Here are some points:
[  41 -127    2   26   43 -127   88   10   77  -10   22   13]
[ 41  43  15  53  29 -17 107  21  63  14  15  49]
[ 11 -74   9  21  22  -8  23  -4  30  -4   7   2]
[-18 -17 -24 -52 -23  16 -95 -39  11  20 -21 -16]
[-27  58 -26 -42 -59  20 -57 -17 -85 -39  -7 -15]
[ 13  14 -21 -13  -2  14   3 -10  33  21  -5 -14]
[ -34   45   18  -15  -10   54 -127  -44  -59   90  -25   -4]
[ 15  -9   8  29  36  53  -9 -21  59   2   9  53]
[17 81 26 55 29 31 96 46 25 14 26 40]
[-14  20  21  17   0  30 -33   4 -18  -2  -8 -10]
[  5 127  28  44  17 -33 127 115 -36 -85  51  29]
[ -36   84  -30  -73  -44   59 -112  -30  -80   50  -19   -9]
[  34 -127   14   20   39 -127   73   11   64   18    8   -6]
[-26  43 -17 -39 -44  17 -40  -4 -66  20 -10 -21]
[ -3 -60 -29 -41 -17 -13 -17 -14  -3  -2 -11 -17]
[  0 -13   6   7  12  19 -56 -43  20  36 -10   9]
[ -18   10  -11  -47  -21   43 -103  -44    0   23  -22  -17]
[-19  24  10   0  -2  57 -55 -17 -26 -40  -9  -5]
[ 12 -48   4   9  19  19  12  -8  34  -9   5  10]
[ -7 -44   9   1   9  50 -24 -15  17 -13  -8  -2]
[-34 106 -20 -41 -60 -11 -44  21 -97  39  -9 -34]
[ 32 -86  -8  22  53 -71  59   5  83 -16  19  49]
[  0 127  19  32  18  28  65  47 -12 -16  25  36]
[  25 -101    3   20   24 -107   60    8   45  -47    3    9]
[ -9 -19 -21 -29 -21   2 -42 -21  -6  25 -12 -15]
21 more points follow, each with its number after it:
[  0 -62 -32 -33 -19 -15   5 -12  -8 -53  -5 -21] 0
[   9  -31   22   45  -13 -105  102   44  -49  -38   19  -25] 1
[ -45  127  -16  -58  -48   29 -106   -7  -97   81  -18  -15] 2
[-14 119  25  27   0  47  48  34 -19  40  23  19] 3
[  3 -14 -23 -26 -30 -37  49  14 -27 -35   7 -23] 4
[ 1 18 13 23 29  2 -9 -4 28 -2  3 39] 5
[-11 -33 -34 -52 -30   7 -53 -12 -21 -42 -15 -19] 6
[ -7 -54 -33 -51 -21  45 -55 -34  11 -60 -21 -14] 7
[ -16  -50  -30  -43  -31   20 -103  -37   16   -7  -21  -10] 8
[ 0 46 21 43 17  0 31  7  0 26 11 36] 9
[  1 -65  15  26   8  29 -21 -29   9  10  -3  -8] 10
[ 15 -58  22  14  30 -13  28   6  61  32   6   1] 11
[-26  63  15  -4 -11  34 -84  -8 -45   1 -19 -13] 12
[ 11 -37 -29 -35  -2 -12  -5  -9  26   9  -4 -12] 13
[ 26 -52   7  28  28 -46  25 -11  51  13  10  11] 14
[  2 -11  12   3  -4  42 -65 -53 -10  35 -14   5] 15
[ -2   4  11  13   6  19  19  21 -10 -20   7  -4] 16
[  5 -29  21  30  18 -18  27  24  -1 -40   3  -7] 17
[ 0  2 15 24  8  7  4 -3  5 -7 -4 -5] 18
[  30 -108   20   27   39 -127   85   33   57    0   11    3] 19
[  4   0 -32 -50  -4  32 -15  -3  25 -29  -5  -3] 20
Which three of these numbered points are nearest to each point below, ignoring the 2 directions in which the first points spread most? Their numbers follow each, nearest first.
[-20   4  22  12   2  23 -70 -24 -14  32 -14  -7] > 12 18 9
[ -4   0  13  31  -4  43 -22 -18  -9 -28  -5  -6] > 10 18 16
[ -38  113  -16  -51  -49   22 -106   -4  -79   90  -18  -22] > 2 19 14
[  19  -29   24   45   33 -127  127   54   20  -14   25   24] > 19 2 1
[ 20  -1  16  27  20 -22  77  41  24 -33  20   5] > 16 18 17
[  9 -51   8   5  17  22   5  -7  28 -25   0  -1] > 16 18 10
[-21  39 -34 -67 -35  33 -59 -16 -53 -36 -15 -10] > 6 0 20
[ 10 -30 -29 -27  -4  39  -3 -12  37 -10  -4 -13] > 20 13 8
[ -1 -15 -22 -27  -8  44 -48 -36  21  49 -16 -18] > 11 3 14
[ 33  10  34  56  37 -80 127  77  49  32  39  35] > 2 3 19
[ -6 119  27  28  -5  29  28  34 -28  -2  18  30] > 14 9 18
